In the data rows, zero lies at 4.5, halfway between 4 and 5.
Each pair is two rows. How far apart are they, by a hidden measure? 0 means very close, and 20 very far. Two or three weighted sums of its numbers give each row a place; it is the straight-line distance between the places.
[6 5 5 4 6 4 4 5 5 4 4 5 5 6 3 4 3 5 5 5 5]
[7 7 1 2 5 5 4 5 4 4 4 2 5 4 2 2 4 3 4 4 4] >> 7
[5 6 4 5 5 5 5 4 5 4 4 4 4 5 3 6 3 6 3 3 5]
[3 4 8 6 2 5 5 4 5 5 5 7 5 5 6 7 8 5 5 4 2] >> 1
[1 4 5 7 5 3 6 4 5 4 5 5 6 4 6 5 6 6 4 6 3]
[4 6 5 3 5 7 2 6 4 5 2 5 2 6 4 6 4 5 6 5 5] >> 7
[9 6 2 1 3 7 4 8 4 6 5 3 4 3 1 5 4 1 5 2 4]
[3 4 6 6 5 3 5 2 6 4 4 4 6 5 6 5 4 6 3 7 4] >> 11
[5 5 4 3 6 4 4 5 4 4 4 3 4 4 3 4 4 4 5 5 4]
[3 7 5 5 6 5 4 4 6 4 3 3 2 6 4 5 1 8 5 6 7] >> 7
[6 4 5 3 4 6 3 5 3 5 5 4 3 4 4 5 5 5 6 2 5]
[1 4 6 7 5 5 5 2 6 5 4 9 4 4 7 7 5 7 3 7 4] >> 10
[3 4 8 6 4 6 5 4 6 6 5 8 2 4 6 8 7 6 3 5 2]
[5 2 2 5 4 2 7 4 4 2 6 4 6 4 6 2 4 2 5 3 5] >> 16
[3 6 6 5 7 5 4 3 5 3 3 6 4 5 5 5 4 7 4 6 6]
[6 7 5 4 4 7 3 7 5 5 1 6 4 6 2 5 3 5 6 3 4] >> 13
[6 6 5 2 7 7 3 5 2 4 2 2 4 8 3 6 3 6 6 5 6]
[6 4 3 3 5 7 1 6 3 5 3 5 2 7 2 4 6 3 6 3 3] >> 10
[6 4 5 5 4 5 4 5 5 5 4 4 4 4 4 5 5 3 5 4 6]
[2 5 3 6 6 1 6 2 6 3 5 3 8 4 6 2 2 6 3 8 5] >> 4
[4 5 6 5 6 4 4 3 4 4 6 2 6 4 6 5 5 7 2 7 5]
[8 5 5 2 2 8 1 9 2 6 3 5 2 5 1 7 5 1 5 1 4] >> 4
[5 7 5 5 7 3 5 4 4 3 4 5 4 6 3 2 2 5 4 5 5]
[5 3 5 5 4 6 3 5 4 5 3 6 1 5 4 6 5 3 7 4 3] >> 3
[2 2 5 5 2 4 6 4 7 5 5 8 4 5 7 6 7 4 3 6 3]
[7 4 5 2 3 8 1 7 4 7 4 5 4 4 4 7 6 3 7 3 3] >> 5
[4 5 5 3 5 4 3 4 4 3 4 5 3 5 3 4 4 4 6 4 6]
[3 2 5 4 4 3 5 4 5 6 6 6 3 4 6 6 5 5 4 6 2] >> 6
[5 7 7 5 6 5 3 4 3 5 5 4 5 6 4 6 4 6 4 6 7]
[5 7 4 5 3 4 3 5 3 4 4 4 3 5 4 4 4 5 6 4 5] >> 13
[1 4 7 7 4 3 5 1 5 3 7 6 6 4 8 5 6 6 5 6 3]
[4 4 5 3 3 6 3 4 3 4 5 5 3 4 4 6 6 4 5 3 4] >> 4
[5 5 6 6 7 5 4 3 4 4 2 5 4 5 5 6 5 7 2 6 6]
[8 4 2 3 4 6 4 9 3 4 5 3 6 4 1 3 4 1 6 2 5] >> 17
[5 8 7 2 7 8 0 3 2 4 0 3 1 8 2 6 4 7 5 2 6]
[6 7 5 6 6 5 4 5 3 3 3 4 2 6 2 5 3 6 5 4 5] >> 12
[5 2 5 4 0 7 5 8 6 7 6 7 2 2 5 9 9 3 4 2 1]
[3 4 7 4 6 4 4 2 3 4 3 4 4 6 5 5 4 5 4 6 6] >> 9
[6 5 3 4 6 5 5 7 5 3 4 4 7 3 3 3 4 5 4 5 7]
[4 4 4 5 3 3 7 4 5 4 6 6 6 3 5 4 4 4 5 4 1] >> 12
[5 5 6 5 6 5 5 3 5 3 5 3 6 5 6 5 5 5 4 5 4]
[6 6 5 5 5 6 4 6 4 4 3 5 4 4 3 5 5 4 4 5 6] >> 4
[5 3 3 7 3 4 6 6 6 4 5 5 6 4 5 3 5 4 5 5 3]
[2 2 4 7 5 0 7 1 5 4 6 3 7 3 7 2 3 4 3 7 6] >> 16
[6 7 7 3 6 6 2 6 3 4 2 4 3 5 3 6 4 6 4 4 6]
[1 5 8 7 7 4 5 2 5 3 3 4 5 4 7 6 6 8 2 6 6] >> 3
[3 4 4 6 5 4 5 4 3 3 5 5 3 4 5 4 4 6 4 5 4]
[5 2 2 5 2 4 5 6 4 5 6 4 6 2 4 3 5 2 6 3 3] >> 6
[7 7 1 3 7 4 2 5 2 4 3 1 3 4 2 3 1 4 6 3 7]
[5 6 2 4 7 3 4 5 2 3 2 0 5 5 3 0 3 4 5 5 6] >> 5
[6 6 2 3 8 5 2 4 0 5 2 1 5 6 2 2 0 5 4 5 8]
[3 2 5 5 0 7 6 6 7 7 6 9 6 2 7 9 8 4 5 2 0] >> 14
[1 3 5 8 5 0 9 1 9 2 7 7 6 4 7 3 4 7 4 7 5]
[6 8 3 3 5 6 2 6 2 5 2 3 3 6 1 4 4 4 4 4 5] >> 3
[7 6 4 3 6 6 3 6 2 5 5 4 4 4 2 4 1 4 4 4 5]
[6 5 8 3 2 8 3 7 4 5 4 6 4 4 3 8 7 4 5 6 4] >> 4
[6 3 2 5 3 6 4 7 3 5 5 5 3 3 2 5 5 2 5 2 3]
[3 5 7 4 4 6 3 3 4 4 3 7 3 6 5 7 3 7 6 6 6] >> 7
[5 7 5 6 4 5 3 6 4 6 5 5 4 6 4 4 5 5 4 4 6]
[6 4 6 5 3 4 5 4 5 4 5 4 7 2 7 6 6 5 3 4 4] >> 12
[5 4 2 6 4 4 4 5 4 6 4 4 4 5 3 3 4 2 5 4 4]
[4 6 4 4 5 4 5 3 3 4 5 3 5 5 6 5 3 6 4 4 5] >> 8
[3 0 2 8 3 0 9 3 6 2 9 5 9 3 9 2 4 1 4 6 5]
[0 6 6 8 9 1 7 1 8 1 4 7 4 5 7 3 2 9 4 9 5] >> 10
[3 3 4 6 5 1 9 2 8 4 7 6 7 4 8 3 4 5 2 6 3]
[3 2 4 6 3 3 8 6 6 5 7 6 7 2 7 4 5 2 5 5 2] >> 8
[4 1 3 7 3 3 7 4 7 6 7 6 7 5 6 3 6 3 5 5 4]
[7 6 2 3 4 7 3 7 3 5 4 3 2 4 2 5 4 2 5 2 4] >> 12
[4 4 2 5 5 3 4 6 4 4 6 4 7 4 6 3 3 3 5 5 5]
[3 4 4 5 5 3 6 4 3 4 5 2 6 5 4 3 4 3 5 5 6] >> 8
[6 3 5 6 3 4 6 5 5 7 5 5 5 5 5 5 5 4 4 4 4]
[6 7 6 3 4 6 4 3 4 3 3 2 5 3 4 6 5 5 5 4 6] >> 14
[5 3 3 4 0 7 5 8 6 6 6 6 4 2 5 7 6 2 4 0 1]
[5 7 5 4 6 6 2 3 2 5 1 4 4 8 3 5 4 6 3 4 7] >> 14
[4 5 5 4 8 2 4 2 2 3 2 2 3 6 5 4 1 6 4 7 9]
[4 2 4 5 0 6 5 7 6 6 6 7 4 5 5 6 7 2 6 3 1] >> 14
[4 4 4 5 5 2 7 3 5 1 7 2 6 5 6 2 3 5 2 6 4]
[2 2 5 4 3 3 5 4 5 4 7 6 6 3 7 5 6 4 4 6 2] >> 8
[4 4 6 7 6 5 3 4 4 4 3 6 4 5 4 4 6 6 5 4 5]
[7 8 4 3 5 7 1 6 3 3 3 3 3 7 2 4 4 5 5 2 6] >> 6
[5 6 5 4 4 7 1 4 3 5 1 2 2 6 2 5 6 5 5 4 6]
[6 5 2 3 6 3 5 5 4 3 5 2 6 4 3 0 4 3 4 4 6] >> 5
[3 5 5 4 6 4 5 4 4 4 5 4 4 6 5 4 6 6 4 6 6]
[7 5 2 3 4 4 3 6 3 6 5 2 3 5 3 3 3 3 5 3 5] >> 3
[4 3 3 5 1 2 8 5 7 5 7 7 6 2 6 3 4 2 4 5 2]
[3 3 3 7 6 3 4 2 6 3 3 4 3 6 4 4 4 5 5 5 6] >> 9
[7 5 4 3 4 7 2 7 3 7 2 3 1 8 1 5 5 4 6 3 6]
[5 3 2 5 3 5 4 5 4 5 5 5 4 4 4 3 5 3 5 2 4] >> 3
[6 7 5 4 5 6 3 6 2 4 3 3 3 4 4 6 3 5 5 4 7]
[5 8 5 3 5 6 4 3 4 5 2 2 3 5 4 6 3 6 4 4 6] >> 1
[6 3 0 3 2 3 6 6 4 4 6 1 5 3 5 2 2 2 5 4 4]
[4 4 3 3 2 5 5 5 4 6 5 6 5 4 5 4 5 3 3 2 4] >> 13
[5 5 6 4 5 5 3 5 4 5 5 4 3 4 4 5 4 4 6 5 4]
[3 5 3 3 6 2 5 2 4 4 3 1 5 5 4 2 3 5 4 5 6] >> 5
[3 3 7 6 6 1 7 2 6 1 8 5 6 3 9 4 4 6 2 6 2]
[4 5 6 4 6 5 2 4 3 4 3 5 3 8 3 5 4 5 6 7 6] >> 10
[2 3 9 7 4 4 6 3 7 5 5 8 5 3 8 7 6 6 4 7 2]
[1 1 5 5 1 2 8 3 9 4 9 8 8 3 9 7 6 4 2 4 0] >> 5
[3 4 5 4 5 7 3 6 5 7 3 5 3 7 3 6 6 4 6 5 3]
[5 4 1 5 5 2 6 4 5 4 6 5 5 4 6 1 4 3 5 4 5] >> 5
[5 4 3 3 4 4 6 4 5 5 6 5 3 5 4 3 4 4 6 5 4]
[7 2 0 2 2 6 4 6 4 7 5 4 3 4 3 3 4 1 5 2 3] >> 8
[6 4 1 4 5 2 5 4 3 4 6 2 7 4 5 1 4 3 5 3 5]
[4 5 4 5 5 4 6 4 5 3 4 5 5 5 5 4 4 4 5 5 5] >> 4
[5 6 2 5 4 5 5 7 5 6 4 4 4 4 3 3 5 2 6 2 3]
[6 4 2 3 4 5 4 6 4 6 5 4 5 4 3 3 4 4 4 3 5] >> 13
[6 5 6 3 5 5 3 2 4 6 5 4 4 4 4 4 6 3 6 4 5]
[5 4 6 3 4 7 4 6 4 5 4 5 4 4 5 6 7 3 6 4 5] >> 7
[4 5 4 5 3 4 5 3 6 4 4 5 4 5 5 6 6 5 4 4 4]
[4 1 4 3 0 4 9 6 7 6 9 8 6 2 7 5 7 1 4 5 1] >> 7
[6 6 6 5 3 6 4 5 5 5 3 4 4 5 5 6 6 4 5 4 4]
[3 4 7 8 4 5 5 3 7 5 5 8 4 6 6 7 5 6 5 6 2] >> 4
[7 3 3 3 2 5 6 9 4 6 7 5 4 2 3 4 5 1 5 2 1]
[4 3 4 5 4 4 5 4 6 4 5 7 5 5 6 6 6 5 6 5 4] >> 10
[4 3 8 6 3 5 5 4 7 5 5 7 4 5 5 7 6 6 5 5 2]
[6 7 5 4 6 6 3 5 2 6 2 3 4 6 2 4 4 4 5 4 5] >> 5
[3 4 7 5 6 4 4 3 5 4 3 2 4 4 5 4 6 6 4 5 6]
[5 7 5 4 7 4 2 5 5 4 3 4 3 6 3 4 5 5 4 4 5] >> 4
[5 4 3 4 2 5 7 5 5 5 7 6 5 3 5 5 5 3 4 2 3]
[3 3 5 6 2 5 4 6 6 5 5 7 3 5 4 5 5 2 7 3 3] >> 7
[2 3 2 6 8 1 7 1 5 1 7 4 7 5 8 1 5 5 3 6 6]
[1 5 5 6 7 3 7 3 7 4 3 5 4 6 5 2 3 8 4 7 6] >> 4
[3 5 4 6 7 3 5 3 6 5 4 5 4 6 4 3 3 6 4 9 6]
[3 4 7 7 7 3 6 0 7 3 4 5 4 6 6 4 3 8 5 7 5] >> 9
[6 5 3 2 5 5 3 5 4 4 4 2 5 3 3 3 6 3 5 2 6]
[7 7 6 3 6 8 1 6 3 6 2 4 1 6 1 8 7 4 7 1 6] >> 3
[2 5 6 8 5 3 5 1 7 4 6 5 5 5 6 4 4 7 2 9 3]
[4 3 5 4 4 5 3 4 4 4 3 5 4 5 4 5 4 6 6 4 4] >> 11
[3 3 5 5 4 4 6 5 6 2 7 6 5 3 6 4 6 4 5 4 4]
[3 1 3 6 3 4 6 5 6 6 6 7 4 5 4 3 5 1 7 2 3] >> 10
[6 4 3 6 5 3 6 5 6 5 7 4 6 4 5 4 5 3 4 5 3]
[4 3 4 5 4 3 7 6 7 4 7 6 7 2 5 4 5 3 4 4 2] >> 8
[5 4 3 5 9 1 5 1 4 1 5 2 7 5 5 2 2 6 3 8 6]
[3 1 5 7 3 2 8 4 6 3 6 5 7 1 6 3 6 4 4 5 3] >> 10
[6 6 4 3 7 4 4 5 2 4 4 3 5 6 3 3 4 4 4 4 6]
[6 7 4 4 4 7 2 6 4 4 2 4 3 6 3 5 4 5 5 4 4] >> 5
[3 4 7 5 4 5 4 3 6 6 4 8 3 3 6 8 8 7 4 6 2]
[4 7 6 6 5 4 4 3 4 4 3 3 4 4 4 4 6 7 3 6 4] >> 8
[7 3 3 0 2 7 4 7 6 7 4 4 3 5 2 5 5 1 8 1 3]
[6 3 4 3 3 5 5 5 5 4 5 6 6 3 5 7 5 4 4 4 6] >> 9
[2 1 4 8 3 3 7 5 9 5 7 7 6 3 6 3 8 2 4 6 2]
[5 3 2 4 5 6 4 6 1 4 5 4 5 4 4 4 4 3 5 4 4] >> 10
[4 2 3 6 3 1 7 5 6 5 7 5 5 5 6 2 6 3 6 4 3]
[8 7 6 2 5 8 0 7 2 6 2 3 4 6 1 6 5 5 4 3 6] >> 14
[6 4 3 3 4 6 4 6 4 7 3 5 3 5 3 4 3 2 8 3 5]
[4 3 6 6 3 5 5 3 6 5 4 5 5 3 6 5 6 5 3 4 4] >> 9
[3 1 3 6 4 3 6 3 6 5 7 5 4 3 6 2 8 4 6 6 4]
[1 4 7 8 5 3 7 1 8 4 5 6 6 6 6 4 3 8 3 7 5] >> 4
[4 4 3 6 3 3 6 4 4 4 5 4 5 5 6 4 6 4 3 6 4]
[4 3 4 5 3 5 5 5 5 8 5 6 4 5 5 3 5 4 6 4 5] >> 8
[2 4 7 6 2 3 6 4 5 4 6 6 6 3 7 6 4 5 5 5 4]
[3 6 5 5 3 4 5 5 5 2 5 3 4 4 6 5 6 5 4 4 4] >> 5
[7 5 4 2 3 6 4 8 4 6 5 3 4 5 2 4 6 2 6 4 5]
[4 2 5 6 4 5 4 5 6 5 5 5 3 4 3 4 5 2 7 3 2] >> 4
[7 5 4 5 3 5 5 6 5 6 5 5 3 3 4 3 5 4 4 4 4]
[5 6 3 4 7 2 6 2 5 4 5 3 6 3 4 2 3 6 4 8 5] >> 7
[8 6 5 3 5 6 2 6 2 4 1 3 2 6 2 5 4 5 5 3 5]
[3 5 5 5 7 4 4 2 3 3 3 3 6 5 5 3 2 6 3 5 7] >> 10
[4 5 5 4 5 6 2 4 3 5 3 3 3 5 3 6 6 5 5 3 5]
[3 3 4 5 4 2 7 1 6 4 8 5 6 4 7 4 5 5 4 5 2] >> 6
[4 2 4 5 1 3 8 7 8 4 8 7 6 2 6 4 6 2 3 4 2]
[5 8 6 5 6 5 3 4 3 5 3 4 5 7 4 5 4 6 5 5 6] >> 8
[1 4 6 5 6 4 5 2 6 4 4 8 4 5 7 5 6 6 4 7 3]
[4 4 2 7 7 3 6 3 2 3 4 3 4 7 4 1 2 5 4 6 7] >> 12
[5 6 7 4 2 5 4 8 4 5 5 6 7 3 5 8 6 4 4 4 3]
[5 6 7 4 5 7 1 5 4 6 1 4 2 7 2 6 5 6 5 3 7] >> 14
[7 5 4 2 4 7 2 5 0 6 1 3 3 5 3 5 6 2 5 2 6]
[6 4 5 3 6 5 4 5 3 4 3 4 4 4 2 4 5 3 4 3 5] >> 7
[7 4 5 4 3 5 3 7 4 7 4 3 3 6 2 4 4 3 5 4 6]
[7 4 1 2 4 6 3 7 5 8 4 3 3 8 1 3 4 3 7 3 4] >> 10
[0 0 2 7 3 1 8 6 7 7 8 8 5 3 8 2 6 1 7 5 0]
[5 7 5 4 7 4 3 4 3 3 4 3 5 7 4 3 3 7 4 5 7] >> 4
[5 4 5 4 3 6 3 7 4 4 4 4 5 5 4 7 6 3 4 3 5]
[9 7 2 2 4 7 2 8 3 6 4 3 4 3 1 3 4 3 6 1 6] >> 5
[4 5 7 4 4 7 4 6 6 8 4 8 3 4 5 9 7 5 5 5 4]
[5 5 6 8 4 4 4 3 3 3 5 4 4 3 6 5 5 6 4 6 6] >> 5
[3 6 5 5 7 4 6 4 5 2 4 5 3 7 3 3 4 8 2 5 6]
[4 5 6 3 7 6 0 5 3 6 0 3 1 7 2 6 4 7 5 6 6] >> 14
[1 1 5 5 3 1 9 3 9 4 8 6 6 1 9 2 5 4 4 5 1]
[3 5 5 7 3 3 6 2 6 3 6 6 5 5 7 5 4 5 4 6 2] >> 8
[4 7 7 3 4 6 3 3 5 3 3 3 4 6 5 7 3 7 4 6 5]
[5 5 3 3 5 4 5 6 2 3 5 2 4 5 4 4 5 4 6 3 3] >> 15
[5 4 5 3 3 6 4 6 2 5 5 4 5 3 4 7 5 3 3 3 4]
[5 3 6 3 1 6 5 7 5 7 5 8 3 3 6 7 6 4 5 4 2] >> 1
[5 4 4 6 6 5 3 5 5 6 4 4 4 5 3 4 5 4 5 4 5]
[5 7 5 3 8 5 3 4 3 5 2 3 3 6 3 4 3 6 6 6 7] >> 8
[4 4 4 5 4 5 3 6 5 6 6 6 2 6 4 5 5 3 6 4 4]
[4 5 6 6 5 3 6 5 5 4 5 4 5 5 6 5 4 5 5 4 6] >> 10
[4 4 4 4 6 6 3 5 4 5 3 5 5 5 4 5 4 5 3 4 6]
[6 7 5 4 6 5 3 4 2 3 4 4 5 6 4 7 5 5 4 4 6] >> 12
[5 3 2 3 3 5 6 7 7 5 4 3 5 5 4 2 4 3 5 2 4]
[4 4 4 6 5 4 5 4 5 7 4 5 4 4 5 6 6 4 4 6 4] >> 12
[5 7 5 4 3 4 5 2 4 4 5 4 6 4 5 5 4 5 3 5 5]
[1 4 8 6 5 3 5 3 6 4 6 6 7 4 7 4 4 6 2 5 4] >> 13
[4 4 6 5 5 3 4 2 4 4 6 2 5 5 5 3 3 5 3 5 6]
[7 4 4 1 4 6 2 7 4 7 3 3 1 6 2 5 4 2 7 3 5] >> 6
[7 3 2 4 4 5 3 6 2 5 4 4 5 4 2 3 4 2 5 2 6]
[5 4 4 5 6 3 5 3 4 6 6 5 4 6 4 4 6 3 4 5 4] >> 4
[7 7 5 3 5 7 1 6 2 3 3 4 4 5 2 6 5 5 5 4 6]
[3 2 4 6 3 2 5 2 5 4 8 7 6 2 7 5 6 4 4 5 2] >> 6
[3 2 5 7 3 3 6 5 8 6 6 7 5 4 6 4 5 3 6 4 3]
[3 5 6 4 4 5 6 3 5 3 4 6 4 5 6 6 6 6 5 6 3] >> 17
[6 6 6 4 4 4 5 5 4 4 5 6 5 4 4 5 3 5 2 4 4]
[3 5 6 3 2 8 3 5 4 6 3 5 3 6 3 7 6 3 5 3 4] >> 3
[3 6 5 4 7 5 4 5 4 4 2 4 1 7 3 3 2 7 5 5 6]
[1 3 7 7 8 2 5 0 6 1 4 6 7 6 8 4 3 7 4 9 6] >> 9
[4 4 4 4 3 3 6 5 6 4 7 5 6 2 6 4 5 3 3 3 2]
[5 3 3 3 2 5 7 7 5 7 5 6 5 3 5 5 5 3 5 3 3] >> 7
[2 6 6 7 9 5 6 3 7 3 4 5 4 6 4 4 2 8 5 8 5]
[8 7 6 2 6 7 3 5 4 4 3 4 5 6 2 4 4 5 4 4 5] >> 4
[4 3 3 6 4 1 7 3 6 3 5 5 7 3 7 2 4 3 4 5 5]
[2 3 3 6 2 3 6 3 6 3 7 5 7 4 7 4 6 4 5 6 5] >> 2
[5 5 3 5 5 4 5 5 4 4 5 4 4 4 5 2 4 5 4 5 5]
[7 4 3 1 3 5 4 5 2 4 6 5 5 3 4 5 5 1 5 1 3] >> 7
[4 4 5 5 1 5 6 6 6 6 8 6 5 2 6 6 6 3 4 3 1]
[4 7 6 4 7 7 1 4 5 5 0 5 2 9 2 5 3 8 5 7 8] >> 16
[6 5 3 4 6 5 2 4 4 5 3 3 4 5 2 4 4 3 5 4 7]
[3 4 3 4 5 2 7 1 6 4 5 4 6 3 6 3 4 5 4 7 3] >> 16
